One vector is turned by the same rotation once a tick. Each row is the vector after some number of ticks, and that number follows the row.
The counts run from 0 to 502.
[103 121 131 196 192 119 127 120 132 107 154 150 113 167 138 129 141 158
 131 167 139  71 116 118 113  98  97 128  97 138 174 177 119 106 136  90
 143 114 152 119 114 106 111 181 121  98 125  91 121 139 164  92 119 128
 133 138 116 152] -> 87
[112 113 136 192 149 138 153 126 127 130 187 162 122 141 142 106 129 163
 156 133 133  95 105 103  92  98 114 139  97 169 169 165 102 104 113  71
 170 108 162 111  92 128  97 149 121 115 129 103 129 140 172 124 112 130
 112 160  99 140] -> 97
[117 153 139 165 125 129  75 129 150 118 118 154 108 132 112 147 120 115
 137 115 108 118 178 142 131 134 171 156 148 131 146 187 110 144 114 116
 127 186 171 118 150 138 128 182 117  84 138 100  87 154 115  91 147 147
 113 187 128 149] -> 463
[114 124 136 117 111 126 154 133 115 149 191 174 109 116 138 101 108 142
 130  63 141 124 124  94 118  96 120 112 143 187 168 169 114  92 100 129
 152 151 142 129 112 165  87 119 148 134 151  72 141 133 132 108 101 117
 122 160 129  88] -> 388
[ 93  96 110 194 174 142 148 116 124 126 169 156 114 164 133 125 141 155
 135 158 120  88 104 105 115 100 111 130  84 148 179 164 113 105 116  89
 163 102 156 117  99 126 110 149 132 104 140  84 133 150 166 107 110 127
 110 136 120 151] -> 92
[113 107  95 111 120 132 135 125 114 148 157 141 103 118 125 131 122 131
 100  69 143 144 125  97 145  87 144 123 152 179 161 159 117 105  99 157
 130 191 159 130 126 180 106 130 155 137 135  65 102 138 134  83 106 134
 127 156 149  85] -> 401
[101 104 115 129 117 122 113 123 133 140 129 171  84 122 130 110  91 103
  96  88 119 113 159 108 158 126 102 136 163 153 156 171 106 104 115 168
  95 171 166 118 123 148 129 139 131  79 153  78 107 151 105 109 101 107
 124 176 161  89] -> 175
[105 125 100 183 167 178  88 141 140 108 125 124 146 161  97 165 132  88
 129 117 104 139 159 138 128 133 179 143 110  95 137 147 120 153 131 151
 143 187 178 128 134 143 118 132 117  98 120 116  69 116 144  92 109 166
 116 116 112 152] -> 262
[150 154 189 142 124 128  52 132 145 105 127 153 101 128 104 120  97 110
 146 106 127 145 180 162 152 129 151 146 127 125 141 183 125 144 143 166
 120 171 149 141 162 132 128 139 119  78 133  88 102 122 113 100  92 142
 134 136 162 136] -> 221
[134 162 186 163 135 139  66 146 142 109 151 183 127 148 112 129 112  94
 165  94  96 125 179 158 119 151 152 126 112 110 139 195 115 135 132 134
 141 157 141 131 158 148 104 134 120  77 159 115 122 130 105 113 115 145
 109 142 116 155] -> 238
[145  83 141 140 133  97 101 124 108 140 143 161  82 126 162  97 108 134
 112 102 140 123 104 119 144 110  72 120 124 168 147 178 104  83 125 151
  89 149 158 112 122 158 107 139 133  90 125  94  99 145 144 124  87 127
 131 162 160  82] -> 156
[130 128 133 155 127  99 131 114 106 128 143 119  90 138 154  91 127 161
 115  96 135  98 116 104 134 113  83 129 127 157 175 150  67  75 133 123
  93 123 165 120 110 110 115 177 113 103 111  69 105 147 141 111  90 105
 174 155 136 105] -> 137
[139 165 152 180 105 140  77 131 125 121 139 129 123 143 115 129 142 130
 167  90  82 136 162 140 114 153 191 151 114 121 154 167  71 134 116  96
 136 152 169 125 144 129 116 169 106 100 126  96  94 157 123 106 132 147
 132 163 109 169] -> 477
[119  84  99 153 169 140 150 130 103 129 163 116 121 152 142 113 133 147
 106 102 158 127  82  94 125  81  94 111 100 156 168 128 108  95 129 147
 127 135 162 131 100 139  93 119 137 139 103  81  99 105 178 103  69 132
 151 103 123  91] -> 349
[102 136 108 172 133 143  85 122 141 125 116 143 110 146 103 156 135 110
 126 116  84 119 170 132 142 144 180 148 134 116 156 176 100 134 111 126
 126 174 171 122 147 143 133 173 122  83 148  85  90 166 112  85 141 141
 109 168 135 157] -> 467
[123 153 136 178  99 155  93 124 133 128 143 134 121 142 101 128 134 132
 162  96  76 142 164 132 124 146 203 157 113 124 161 159  77 139 108 105
 150 147 175 127 139 133 124 153 114 100 140  81 104 163 123 105 129 143
 118 157 119 172] -> 474
[141  91 125 201 164 146  60 122 135 105 109 131 115 160 123 132 127 117
 135 158 105 133 124 151 133 133 139 154  81 111 139 162 107 141 135 135
 113 148 185 116 134 124 130 148 107  71 105 113  69 141 160 117 100 161
 115 126 140 155] -> 501
[159 108 167 142 105  98 107 123 106 140 161 153  86 116 159  74 110 156
 139  89 142 130 104 116 128 105  88 129 117 180 153 170  88  83 125 130
 105 128 157 117 116 143 102 135 126 103 116  87 113 138 151 136  81 122
 141 160 151  93] -> 151
[121 136 146 200 163 173 106 131 129 102 159 128 143 176 103 122 136 133
 164 126 105 131 136 137 113 129 157 137  64 101 165 140  97 136 140 122
 168 109 156 140 124 109 108 118 113 107 126  91 118 113 160 109  83 145
 133  84 107 175] -> 284
[111 131 112 182 170 169  80 146 139 104 122 133 148 160 107 165 133  83
 129 111 108 135 160 144 120 135 169 135 118  93 133 157 121 151 134 150
 135 191 175 131 144 147 109 144 115  95 119 125  66 112 141  98 119 168
 117 125 101 146] -> 260
[140  74 131 137 134 102 100 122 110 144 140 163  84 122 157  98 108 132
 106 105 137 123 103 118 148 107  74 120 123 169 150 176 105  86 123 159
  88 150 159 111 122 162 111 134 136  89 128  91  99 146 142 124  89 128
 125 162 166  80] -> 157
[103 112 122 120 122 130 160 130 114 149 190 175 106 127 135 104 112 138
 121  71 133 118 121  91 128  93 113 110 137 182 175 164 114  88  98 136
 147 143 138 128 108 165  91 117 154 127 160  64 143 140 127 103  97 112
 118 151 135  92] -> 386
[122 124 103 180 169 163 125 130 118 114 166 108 147 162 111 155 159 147
 141 126 126 139 111 119 108  92 183 128  85 139 161 146 118 138 116 109
 179 157 166 135 122 149  96 140 137 142 109  89  97 119 175  81 118 168
 123 104 102 154] -> 59
[142 112 147 132 122 119  79 113 115 139 152 160  88 142 113 130 134 143
 139 105 105 151 125 139 157 114 161 116  99 158 165 191 113 113 105 143
 141 148 133 133 153 178 113 126 162 104 161  56 128 171 121  91 115 152
 101 143 173 139] -> 436
[123 117 152 199 178 157 118 152 150 105 171 163 149 147 131 113 107 127
 157 144 156 112 124 126  90 103 115 148  93 135 141 159 138 138 139 109
 166 135 168 119 102 112  93 126 104 108 106 138 100  89 189 131  86 149
 113 125  89 134] -> 305
[117 140 118 181 169 165  76 146 139 104 128 133 145 154 108 167 130  83
 135 108 112 133 163 144 119 136 167 138 120  96 130 163 120 151 134 144
 135 195 173 126 145 144 106 148 114  95 120 133  65 108 142  97 119 166
 119 129 100 147] -> 259
[140 145 138 185 179 136 106 132 132  97 151 108 133 152 126 143 145 158
 145 148 163 119 119 134 103  81 147 142 104 143 153 163 128 137 140 100
 158 160 168 130 128 118  99 180 115 130  87 103  85 104 184  82 116 163
 143 123 104 149] -> 67
[111 127 153 133 130 123 157 125 139 130 181 168 100 122 134  82  90 157
 126 105 169 105 134  99 127  85  89 136 135 180 181 159 127 103 123 131
 150 124 140 133 103 114 106 128 132 118 141  63 147 116 142 105  74  97
 141 140 144  95] -> 372
[ 80 136 105 185 183 145 161 146 126 109 158 137 143 165 137 124 127 121
 117 109 137  73 136  94  98 112  89 124 133 121 167 141 105 102 138 116
 132 133 166 122  97  97  93 170 107 114 118 110 105 104 151 103  96 111
 159 130  76 117] -> 327
[103 123 130 157 176 170 102 139 160 107 155 171 134 152  88 154 103 107
 131 139 133 133 159 137 127  99 167 131 118 130 154 174 172 160 124 154
 181 176 146 142 142 147 108 112 146 108 152  83 121 107 137  77 109 152
  93 105 135 146] -> 24
[123 111 150 200 175 165 120 150 149 108 172 162 148 148 129 112 108 127
 161 144 151 116 118 126  89 101 120 148  87 135 142 155 137 139 137 109
 171 131 168 119 102 114  92 118 109 109 107 138 105  89 189 132  83 151
 108 122  91 138] -> 304
[130 145 145 116  99 123 108 108 123 133 148 128  86 126 104 114 123 160
 130  86 129 149 152 122 162 104 169 135 129 167 181 162 104 120 114 148
 142 153 145 148 144 145 126 138 148 121 146  28 129 153 113  74 100 128
 142 137 179 127] -> 421
[106 129 134 155 170 169 106 139 160 109 160 172 138 149  89 149 106 110
 141 139 135 134 163 135 125 100 171 136 118 132 157 171 167 161 121 148
 188 171 146 143 139 142 108 112 143 111 151  82 123 104 139  80 107 150
  91 107 133 146] -> 25
[105 103 123 193 154 145 152 121 126 132 183 160 118 150 139 107 133 163
 147 143 126  96 104 102 101 101 118 139  88 163 173 162 106 106 110  77
 174 103 160 113  92 127 102 140 127 114 135  91 137 148 174 118 108 129
 108 148 111 146] -> 95
[156 112 136 189 119 161  74 124 120 122 139 118 125 149 118 119 141 136
 165 118  84 162 119 142 125 141 188 151  73 123 148 148  78 137 118 115
 141 139 182 121 133 144 117 127 114 101 112  99  83 148 158 125 106 168
 113 129 127 166] -> 490
[109 166 161 160 158 160 110 147 166 100 164 170 142 145  97 143 101 116
 151 128 143 118 178 138 105 104 170 143 136 136 156 180 158 160 125 121
 185 170 146 141 140 122 103 143 124 112 143  96 124 101 135  81 117 138
 110 128 108 154] -> 30
